First come named turns, each shown by rows before and after it. For each pair of rows after them, which turns, in which order, take the first row to the second? The first pair is done for you.
turn Z_805:
.22 .38 -.05 .02 -.40 .26 -.15 -.19 .00 -.22 .08 .15 .08 .03 -.18 -.06 -.15 .09 .38 .17 -.08 -.14 .13 -.18  ->  .13 .31 .02 .22 -.20 .02 .14 .00 -.38 .17 .08 .28 .14 .02 .05 -.17 -.12 .32 .39 .23 -.12 -.08 .07 -.04
.27 -.02 -.23 -.10 -.06 .30 .02 .03 .43 -.19 -.14 .19 -.08 .00 -.02 .07 -.03 -.40 -.12 -.05 -.15 .04 -.20 -.31  ->  .32 .06 -.17 .04 -.37 .15 .16 .13 .22 .08 -.32 .39 .02 -.11 .13 .10 -.01 -.14 -.08 .25 -.19 -.01 -.21 -.26
-.06 .07 -.39 .30 -.05 .02 .15 .15 -.17 .07 -.02 .38 .01 -.08 .05 .16 .15 .03 -.25 .30 .06 -.10 .03 .07  ->  -.11 -.06 -.39 .28 .36 .03 .17 .15 -.18 .09 .16 .25 -.07 .07 .05 .08 .16 -.14 -.28 .09 .09 .00 -.01 .13
-.11 .24 .05 -.09 -.11 .10 .00 .09 -.03 -.07 .00 -.11 .07 .22 -.20 .01 .07 -.13 .24 -.08 -.20 -.28 .11 .06  ->  -.10 .27 .08 .01 -.20 .04 .04 .15 -.14 .04 -.08 -.02 .12 .18 -.14 -.01 .08 -.04 .24 .01 -.22 -.25 .06 .11
turn Z_212:
-.12 -.16 .12 .03 -.26 -.07 .14 .04 -.15 .02 -.04 -.28 .11 .02 .03 -.38 -.15 .04 .04 .06 .12 -.26 .22 -.07  ->  -.09 -.10 .09 .01 -.36 .00 .07 -.05 -.11 -.03 .02 -.22 .12 .05 .00 -.37 -.16 .05 .13 .06 .12 -.34 .24 -.09
-.01 .00 .06 -.08 -.30 .01 .05 .05 .06 -.07 -.10 -.04 .02 -.12 -.14 .08 .01 .17 -.06 .21 .10 -.14 -.03 -.22  ->  -.03 .13 .09 .00 .03 .16 -.09 -.07 .05 -.17 .12 -.06 .01 .09 -.26 .01 -.02 .07 .13 -.09 .07 -.21 .07 -.16
.00 .20 -.16 .05 .04 .10 -.16 -.08 .14 .13 .06 .40 -.02 -.10 .14 .38 .10 .00 -.07 -.07 .05 .07 -.11 .01  ->  -.04 .17 -.16 .09 .30 .12 -.09 -.07 .05 .16 .14 .35 -.06 -.02 .15 .30 .14 -.04 -.09 -.15 .10 .11 -.10 .07
-.08 -.68 .04 -.47 .05 .07 .05 .15 .32 .35 -.24 .14 -.05 -.18 .18 .29 .25 -.25 -.47 .07 .15 .18 -.41 .02  ->  .02 -.19 -.06 -.59 -.29 .38 -.41 -.17 .61 -.07 -.13 .26 .00 -.15 -.11 .52 .24 -.27 -.20 -.03 .05 -.13 -.15 -.08
turn Z_578:
-.04 .28 -.12 -.09 -.19 .24 -.30 -.22 .27 -.19 -.01 .23 .06 -.14 .06 .29 .07 -.09 .15 -.04 -.08 -.03 -.01 -.14  ->  -.11 .10 -.13 -.16 .18 .21 -.31 -.20 .31 -.15 .14 .13 -.04 -.05 .06 .25 .07 -.23 .03 -.22 -.04 .10 -.04 -.07
-.08 -.17 .02 .09 .56 .09 -.18 .05 .27 -.15 .11 -.28 -.11 .17 -.05 -.05 -.02 -.33 -.22 -.23 .17 .18 -.27 -.02  ->  -.03 .41 .03 .50 .09 .00 -.19 -.02 -.24 .14 .02 .34 .23 .13 .08 -.01 -.09 .31 .32 .10 .00 -.24 -.05 .17
.01 .18 .01 -.29 -.04 .01 .14 -.17 .01 .08 -.04 -.19 .03 -.26 -.19 -.11 -.08 .14 -.17 .31 .04 .00 .06 -.09  ->  -.07 .09 -.01 -.24 .38 .00 .16 -.19 -.03 .17 .09 -.17 -.03 -.14 -.11 -.10 -.07 .06 -.22 .14 .07 .11 .03 .00
Pairs:
Each pair is 2 to 4 turns apart.
.05 -.05 .08 .02 .14 -.49 .30 .30 -.45 .21 -.09 -.06 .16 .13 -.06 -.31 -.03 .19 .28 .29 -.08 -.11 -.05 .27  ->  -.02 -.32 .05 -.10 .43 -.46 .32 .31 -.24 .15 .02 -.30 .03 .17 -.09 -.33 .01 -.06 .08 .10 -.02 .09 -.17 .22 -> Z_578 Z_578
-.05 .04 .01 .20 .33 -.14 .06 .18 -.26 .34 .06 .16 .00 .04 .21 .08 .11 .13 .01 -.03 -.01 -.03 -.08 .11  ->  -.03 -.13 .01 -.18 -.02 .03 -.10 .03 .27 -.11 -.04 -.21 -.15 -.13 -.06 .14 .06 -.28 -.24 -.04 .02 .06 -.15 -.21 -> Z_578 Z_578 Z_805
.29 -.07 .05 -.45 .04 .21 -.37 -.20 .17 -.33 .20 -.10 -.43 .03 -.17 -.05 .06 -.51 -.13 -.13 .20 .08 .05 -.13  ->  .40 .26 .03 -.32 -.32 .25 -.50 -.33 .03 -.31 .14 .13 -.27 -.04 -.21 .03 .05 -.24 .14 .00 .07 -.17 .23 -.15 -> Z_578 Z_805 Z_578
-.01 -.19 -.19 -.12 -.11 .21 -.07 -.04 .15 -.15 .03 -.11 -.06 -.23 .26 .23 -.02 -.36 -.13 -.13 -.03 .19 -.18 -.22  ->  .05 -.03 -.20 -.04 -.43 .22 -.12 -.13 .08 -.17 -.08 .09 .05 -.27 .24 .25 -.06 -.18 .02 .01 -.09 .05 -.08 -.21 -> Z_212 Z_805
.01 -.16 -.12 -.30 .02 .19 -.15 -.08 .42 -.22 -.06 -.08 -.17 -.05 -.03 .24 .05 -.32 -.28 -.12 .05 .18 -.12 -.17  ->  -.06 .06 -.08 .18 .40 -.01 .04 -.01 -.22 .35 .10 .39 -.02 .05 .33 .17 .13 .13 -.01 -.13 .02 .09 -.05 .17 -> Z_805 Z_578 Z_578 Z_805
-.01 -.02 .14 -.15 .48 .23 -.12 .03 .12 -.19 .24 -.22 -.12 .06 .21 -.22 .31 .09 -.15 -.38 .00 .55 -.21 -.06  ->  .07 .32 .18 .18 -.08 .05 .08 .14 -.32 .15 .01 .18 .17 -.10 .41 -.23 .26 .64 .13 .10 -.16 .31 -.09 .04 -> Z_578 Z_212 Z_212
-.07 -.06 .04 -.12 .20 .00 -.05 -.04 .02 -.20 .09 -.10 -.11 .01 .02 .07 .00 -.15 -.10 -.09 .09 -.05 -.09 -.01  ->  -.04 -.09 .08 -.08 -.16 -.13 .03 .06 -.04 -.09 -.11 -.01 -.07 -.16 .12 .11 -.01 -.02 -.19 .20 .08 -.05 -.16 -.06 -> Z_212 Z_805 Z_805
-.11 -.10 -.01 .19 -.16 -.15 .13 .16 -.13 .37 -.17 .52 .06 -.37 .53 .23 .06 .07 -.20 .14 -.02 .08 -.28 .12  ->  -.14 -.32 -.05 -.03 .36 .03 .00 .06 .25 .10 .08 .18 -.19 -.20 .35 .23 .11 -.38 -.37 -.33 .08 .26 -.39 .08 -> Z_578 Z_578 Z_805
.09 .20 -.30 -.10 .09 .50 -.25 .06 .35 -.03 .25 .20 -.17 .22 .08 .41 .20 -.22 -.05 -.47 .10 .00 -.16 -.03  ->  -.01 -.18 -.18 .11 .15 .10 .26 .44 -.10 .54 .02 .20 -.10 .07 .46 .23 .22 .00 -.32 -.13 .12 .21 -.32 .10 -> Z_805 Z_212 Z_212
-.15 -.15 .10 -.17 .35 .04 -.02 .00 .12 -.03 .09 -.21 -.21 .26 .00 .01 .02 -.17 -.21 -.47 .19 .08 -.02 .13  ->  -.14 -.21 .11 -.06 -.13 -.20 .27 .22 -.07 .31 -.29 .03 -.06 -.03 .27 .11 .05 .10 -.37 .02 .18 .18 -.15 .13 -> Z_578 Z_578 Z_578 Z_212
.18 .28 -.18 -.12 -.19 .39 -.34 -.08 .33 -.30 .03 .01 .10 -.11 -.25 .13 .15 -.08 .14 .01 -.01 -.22 .09 -.19  ->  .14 .25 -.28 -.12 .06 .40 -.37 -.14 .38 -.26 .09 .06 .02 -.12 -.15 .22 .19 -.11 -.03 -.11 .03 -.11 .01 -.14 -> Z_578 Z_212 Z_212 Z_212
.00 .08 -.18 -.10 -.31 .12 -.34 -.03 .06 -.03 -.16 .21 .02 -.10 .09 .26 .03 .18 .00 .08 .00 .05 -.09 -.18  ->  -.04 -.20 -.11 -.16 -.25 -.01 -.12 .12 .06 .06 -.23 .00 -.08 -.15 .20 .14 .01 .07 -.24 .15 .05 .21 -.20 -.20 -> Z_805 Z_578
.09 .01 .14 .28 -.51 -.21 .33 .04 -.24 .16 -.23 .04 .28 -.03 .25 -.17 -.10 .38 .14 .34 .04 -.27 .08 .00  ->  -.01 -.31 .19 .19 .52 -.15 .35 .05 -.23 .12 .21 -.33 .01 .32 .19 -.34 -.05 -.01 .04 -.21 .14 -.01 -.04 .15 -> Z_212 Z_212 Z_212 Z_805
-.06 -.10 .07 .13 .50 -.07 .19 .02 -.17 .12 .03 -.16 .06 .04 .18 -.14 .08 -.13 -.02 -.07 -.06 .16 -.10 .15  ->  .03 -.05 -.01 -.16 -.18 .07 -.03 -.10 .28 -.28 -.17 -.39 .04 -.14 -.11 -.03 .00 -.29 -.06 .09 -.09 .08 -.06 -.15 -> Z_578 Z_578 Z_212
.13 -.30 .04 -.01 .25 -.12 .05 .09 -.16 -.03 .08 -.22 .06 -.02 -.03 -.22 -.07 -.07 .01 .02 -.13 .08 -.07 .02  ->  .14 -.05 .09 .04 .13 -.01 -.10 -.02 -.14 -.13 .15 -.17 .13 .04 -.13 -.21 -.11 .01 .25 -.02 -.19 -.13 .03 .01 -> Z_805 Z_578 Z_578 Z_212
.27 .24 -.32 .04 -.14 .26 -.54 -.34 .26 -.04 .21 .42 -.10 -.09 .26 .34 -.11 .16 .12 .08 .09 .02 .12 -.01  ->  .12 -.29 -.24 .12 .14 -.18 -.01 .05 -.07 .43 .05 .26 -.15 -.09 .59 .14 -.08 .16 -.31 .29 .20 .38 -.12 .06 -> Z_212 Z_212
-.06 .32 -.21 .09 .16 .11 -.09 .00 -.11 .12 .13 .42 -.03 .10 .16 .19 .12 .12 .02 -.15 .00 -.03 -.01 .17  ->  -.04 .17 -.11 .07 -.27 -.08 .14 .22 -.19 .23 -.16 .32 .04 -.11 .21 .06 .08 .22 -.09 .23 .00 -.01 -.07 .05 -> Z_578 Z_805
.03 .21 -.04 -.09 .16 .13 -.23 -.17 .09 -.30 .19 .00 -.09 .16 -.15 .04 .07 -.04 .14 -.28 -.04 -.06 .11 .02  ->  -.04 -.25 .03 -.18 .16 -.04 .04 .01 .16 -.16 -.01 -.24 -.19 .03 -.03 -.01 .04 -.19 -.27 -.13 .05 .19 -.10 -.04 -> Z_212 Z_805 Z_212
-.08 -.29 .10 .00 .40 -.22 .24 .07 -.17 .11 -.02 -.18 -.15 .06 .01 -.47 -.09 -.18 -.09 -.09 -.09 .11 -.02 .11  ->  .00 -.34 .03 -.24 .08 -.08 .15 .00 .18 -.16 -.14 -.37 -.21 -.06 -.15 -.35 -.13 -.35 -.22 -.06 -.01 .14 -.06 -.04 -> Z_805 Z_212
-.05 .01 .09 .11 .21 -.09 .13 .13 -.28 .21 .14 .07 .04 .09 .13 -.16 -.01 .12 .10 -.06 -.02 -.02 .02 .09  ->  .01 -.12 .05 -.22 -.10 .05 -.03 .07 .26 -.20 -.02 -.25 -.09 .00 -.11 -.05 -.02 -.26 -.12 -.08 .00 .02 -.06 -.17 -> Z_578 Z_578 Z_805
-.27 -.03 -.03 .13 .27 .09 .26 -.16 -.03 .15 -.08 .18 .00 .31 .38 .25 .01 -.15 -.27 .18 .06 .09 -.20 -.02  ->  -.22 .33 .02 .25 -.10 .15 .15 -.25 -.11 .06 -.09 .30 .18 .33 .24 .22 -.09 .08 .08 .28 -.07 -.20 -.02 -.07 -> Z_578 Z_805 Z_805 Z_578
-.09 -.23 .16 -.16 .04 -.06 .18 .16 -.06 -.04 -.01 -.20 -.05 .10 .05 -.14 .01 -.22 -.09 -.10 -.09 .06 .00 -.08  ->  -.10 -.15 .18 -.12 -.15 -.14 .24 .21 -.18 .02 -.08 -.12 .05 .06 .07 -.19 -.02 -.07 -.03 .02 -.11 -.03 .04 -.04 -> Z_578 Z_578 Z_805
.01 -.15 -.11 -.16 -.20 .01 .00 .06 .32 .02 -.20 -.10 -.08 -.13 .07 .10 .00 -.16 -.29 .15 .14 .09 -.10 -.09  ->  .07 .22 -.13 -.08 -.21 .18 -.25 -.18 .32 -.14 -.03 .06 .02 -.04 -.08 .17 -.05 -.07 .05 -.03 .11 -.14 .09 -.09 -> Z_805 Z_212
.03 .02 -.28 -.22 .16 .23 -.15 -.25 .34 -.18 -.04 -.26 -.16 .08 -.39 .22 .21 -.12 .01 -.18 -.04 -.03 .32 .05  ->  .07 .24 -.24 -.12 -.19 .18 -.21 -.30 .22 -.13 -.17 -.09 -.02 .01 -.37 .25 .17 .07 .20 -.04 -.12 -.17 .42 .04 -> Z_578 Z_578
-.06 -.07 .01 .24 .16 -.22 .08 .20 -.38 .27 -.01 .06 .30 .09 .24 -.19 .07 .25 .23 -.01 -.18 .04 .03 .24  ->  .01 -.08 .02 -.07 .28 .06 -.26 -.05 .12 -.25 .18 -.31 .10 .27 -.12 -.17 .03 -.18 .22 -.39 -.14 .02 .13 .09 -> Z_578 Z_212 Z_578
-.10 -.22 -.07 -.27 .18 .02 .22 .09 .28 -.02 -.09 .02 -.20 -.08 .22 .14 .13 .08 -.33 -.03 .18 .30 -.13 -.16  ->  -.04 .37 -.08 -.01 .11 .20 -.07 -.22 .05 -.10 .09 .42 -.01 .10 .16 .18 .08 .39 .23 -.14 .04 -.08 .16 -.06 -> Z_212 Z_212 Z_578
-.11 .00 .00 -.07 .39 .18 -.32 -.30 .19 -.02 .39 -.07 -.07 .00 -.06 .07 -.02 -.17 .19 -.33 -.10 -.15 .22 .14  ->  -.04 -.02 -.05 -.19 .17 .21 -.40 -.33 .40 -.12 .29 -.07 -.10 -.08 -.09 .19 .00 -.27 .07 -.22 -.08 -.13 .21 .01 -> Z_805 Z_578
.03 .18 .13 -.14 -.16 .05 -.16 -.17 .13 -.18 .02 -.18 -.07 -.07 -.18 -.10 -.22 -.10 .25 -.10 -.09 -.18 .15 -.07  ->  .01 .14 .22 .05 -.06 -.12 .03 .00 -.23 .05 .02 -.11 .03 -.02 -.03 -.24 -.22 .10 .37 -.01 -.13 -.19 .16 .05 -> Z_212 Z_578
-.04 -.08 .08 .25 -.04 -.16 .16 .17 -.21 .35 -.10 .13 .16 -.06 .15 -.07 .08 .11 -.04 .14 -.02 .00 .03 .03  ->  -.03 -.33 .10 -.07 .08 -.05 .13 .15 .09 .01 -.07 -.23 .00 -.06 -.03 -.06 .03 -.29 -.26 .00 .03 .12 -.04 -.11 -> Z_578 Z_805 Z_805
.07 -.25 -.04 .00 .49 .37 -.10 -.19 .17 -.17 .35 -.18 .00 .04 -.20 -.20 -.09 -.15 -.04 -.21 .06 .30 -.15 -.02  ->  .10 .16 .01 .29 .30 .31 -.09 -.22 -.23 .07 .34 .22 .20 .03 -.13 -.19 -.11 .27 .32 -.05 -.08 .01 .03 .14 -> Z_578 Z_805
-.04 .23 -.19 .11 .29 .16 -.07 -.06 .03 .17 .09 .36 -.06 -.04 .27 .28 .16 .04 -.09 -.14 .05 .12 -.03 .20  ->  -.01 .24 -.20 .11 -.15 .06 -.02 -.02 .03 .14 -.15 .41 .04 -.19 .27 .31 .16 .17 -.07 .09 -.01 .07 -.05 .08 -> Z_805 Z_805 Z_578 Z_805
-.12 -.03 .08 .12 .28 -.01 .09 -.05 -.14 -.02 .13 -.21 -.02 .21 -.05 -.01 .01 -.08 .04 -.23 -.03 -.05 .17 .09  ->  -.14 -.19 .13 .03 .25 -.09 .18 .02 -.07 -.05 .03 -.31 -.07 .15 -.06 -.02 .04 -.13 -.10 -.15 .04 .06 .12 .03 -> Z_805 Z_212
-.03 -.02 -.01 -.30 -.32 .13 -.20 -.01 .13 -.49 -.01 .06 -.03 .32 -.04 -.08 .08 -.08 .28 -.07 -.02 -.20 .08 .16  ->  -.07 -.41 .09 -.26 -.24 -.22 .20 .28 -.05 -.13 -.21 -.05 -.08 .16 .23 -.17 .08 -.07 -.07 .18 .03 .04 -.13 .22 -> Z_212 Z_212
.12 .01 -.10 -.11 .54 -.12 .01 -.17 -.02 -.02 .12 .22 -.10 -.08 .24 .16 .18 .01 -.16 -.22 .19 .26 -.09 .00  ->  .17 .28 -.07 .10 .30 -.14 -.01 -.24 -.24 .04 .07 .42 .08 -.08 .23 .12 .14 .30 .16 -.10 .11 .05 .02 .06 -> Z_805 Z_212 Z_578 Z_212
.10 .38 -.11 .16 -.11 .07 -.27 -.29 .01 -.13 .23 .34 .19 .12 -.04 .16 -.08 .15 .30 -.02 -.08 -.14 .13 .03  ->  .03 -.34 .00 -.05 -.19 -.30 .23 .13 .07 .13 -.18 -.05 .08 -.14 .20 .07 -.08 -.06 -.33 .31 .06 .30 -.23 -.06 -> Z_212 Z_212 Z_578
.32 .01 -.12 -.02 -.81 .13 -.10 -.13 .11 -.08 -.06 .05 -.09 -.38 .01 .08 -.03 .17 .14 .28 .08 -.06 .05 -.19  ->  .22 -.52 -.02 -.09 -.34 -.14 .25 .17 .05 .12 -.10 -.29 -.22 -.36 .18 -.13 -.01 -.05 -.23 .26 .21 .31 -.13 -.14 -> Z_805 Z_578
.07 -.07 -.02 -.04 -.60 .05 .05 -.13 .09 -.09 -.35 .04 .06 -.26 .06 .21 .11 .06 -.26 .14 .05 -.05 -.01 -.15  ->  .00 .12 -.04 .28 -.19 -.01 .08 -.15 -.32 .23 -.12 .37 .15 -.13 .29 .22 .12 .31 -.04 .02 .05 -.12 .07 .11 -> Z_578 Z_578
.07 -.09 -.20 -.04 -.28 .00 -.12 .13 -.19 .39 -.32 .52 .03 -.21 .16 .38 .23 .28 .11 .20 -.11 .06 -.05 .15  ->  .03 -.23 -.18 .03 -.02 -.08 -.01 .24 -.29 .52 -.27 .45 -.01 -.11 .23 .28 .24 .26 .05 .16 -.06 .16 -.08 .22 -> Z_212 Z_212 Z_212
-.15 -.28 .09 -.21 -.29 -.05 -.03 .09 .13 -.01 -.32 -.08 .33 -.10 .40 .28 -.03 .03 -.04 .27 .07 .16 -.16 -.21  ->  -.24 -.32 -.03 -.25 .26 .06 -.17 -.04 .29 -.12 .01 -.12 .18 .09 .37 .33 .00 -.22 -.06 -.10 .14 .25 -.15 -.12 -> Z_578 Z_805
.04 .17 -.01 .10 -.23 .02 .02 -.05 -.08 .09 -.10 .08 .17 -.03 -.04 -.01 -.02 .11 .17 .11 -.07 -.13 .09 .00  ->  -.07 .01 .07 .11 -.08 -.08 .18 .10 -.20 .22 -.08 .03 .11 .01 .03 -.13 .00 .10 .05 .16 -.02 .01 .03 .02 -> Z_578 Z_578 Z_578 Z_805
-.10 .30 -.19 .19 .35 .02 -.09 -.09 -.18 .30 .14 .34 .02 .22 .34 .08 .21 .10 .14 -.17 .08 .00 .12 .10  ->  -.17 -.10 -.17 .07 .36 -.14 .14 .16 -.14 .42 -.08 .15 -.09 .10 .44 .04 .23 -.09 -.23 -.05 .18 .27 -.08 .04 -> Z_805 Z_212
.04 .14 -.10 -.25 -.28 .13 -.25 -.11 .24 -.26 .13 -.11 -.06 -.02 -.03 .07 .10 -.10 -.01 .00 -.06 -.13 .02 -.20  ->  .06 .17 -.12 -.10 -.51 .04 -.13 -.02 .08 -.03 .00 .04 .01 -.15 .09 .11 .09 .12 -.01 .21 -.07 -.16 -.02 -.17 -> Z_578 Z_578 Z_578 Z_805
.08 .05 -.19 -.17 .10 .09 -.32 -.04 .29 -.30 -.03 -.04 -.19 -.03 -.20 .08 .03 -.33 -.09 -.09 -.03 .05 -.15 -.13  ->  .06 .32 -.15 .22 .17 -.10 -.16 .04 -.27 .09 .00 .38 .05 .02 .04 -.04 .02 .11 .22 .02 -.13 -.14 -.03 .09 -> Z_212 Z_578
-.06 .08 -.19 .05 .41 .15 -.07 -.14 .08 .13 .12 .29 -.09 -.01 .10 .06 .09 .04 -.11 -.19 .25 .02 -.09 .06  ->  -.01 .01 -.17 .00 -.13 .03 .05 -.06 .08 .21 -.21 .36 .03 -.23 .17 .11 .07 .20 -.21 .20 .22 .04 -.13 -.05 -> Z_212 Z_578
.24 .00 -.09 -.01 .30 .28 -.18 -.04 .07 -.14 .23 -.04 .08 .25 -.11 -.02 -.12 -.13 .14 -.38 -.12 -.12 .07 .08  ->  .25 .09 -.09 .03 .28 .29 -.19 -.02 .01 -.13 .25 .05 .16 .25 -.07 -.03 -.09 -.06 .19 -.32 -.15 -.18 .10 .14 -> Z_578 Z_578 Z_578
.19 .39 .11 .25 -.11 -.05 -.12 -.01 .08 .00 .04 .04 .22 .09 .01 .11 .03 .31 .42 -.27 -.08 -.04 .12 .05  ->  .19 .23 .13 .24 -.31 -.23 .11 .18 .04 .16 -.25 .11 .23 -.09 .15 .16 .04 .35 .22 .03 -.07 .07 .06 .02 -> Z_805 Z_212 Z_212
-.09 -.20 -.09 -.19 -.02 .04 -.13 -.11 .36 -.08 -.10 .00 -.11 -.10 -.05 .27 .02 -.32 -.23 -.02 .05 .17 -.13 -.07  ->  -.06 .19 -.04 .04 .23 .14 -.24 -.24 .06 -.07 .22 .20 .02 .20 -.13 .12 -.01 -.08 .22 -.24 -.04 -.12 .10 .10 -> Z_578 Z_578 Z_212
-.19 -.40 .07 .01 .54 -.19 .26 .20 -.03 .07 .11 -.25 -.16 .15 .00 -.30 -.05 -.36 -.18 -.21 -.08 .31 -.04 .14  ->  -.09 .05 .01 -.04 .33 .14 -.16 -.18 .12 -.37 .29 -.19 -.08 .26 -.31 -.22 -.12 -.43 .20 -.40 -.14 -.04 .21 .03 -> Z_578 Z_805 Z_805
.02 -.24 -.02 -.18 -.21 -.06 .10 .13 .21 .01 -.30 -.15 -.08 -.21 .13 .10 .12 -.18 -.29 .15 .03 .14 -.22 -.11  ->  -.02 -.23 -.08 -.20 .16 .04 -.03 .04 .30 -.10 -.10 -.15 -.19 -.07 .12 .13 .14 -.31 -.31 -.16 .09 .19 -.24 -.07 -> Z_212 Z_805 Z_578
.00 .06 .01 .00 -.47 -.13 .11 .18 .14 .09 -.17 .10 .09 -.12 .11 .15 .10 .22 .01 .42 -.09 -.20 -.09 -.01  ->  -.07 .02 -.07 -.21 .15 .19 -.16 -.07 .50 -.24 .23 -.12 -.14 .16 -.07 .22 .08 -.16 -.01 -.12 .01 -.11 -.08 .03 -> Z_578 Z_212 Z_212
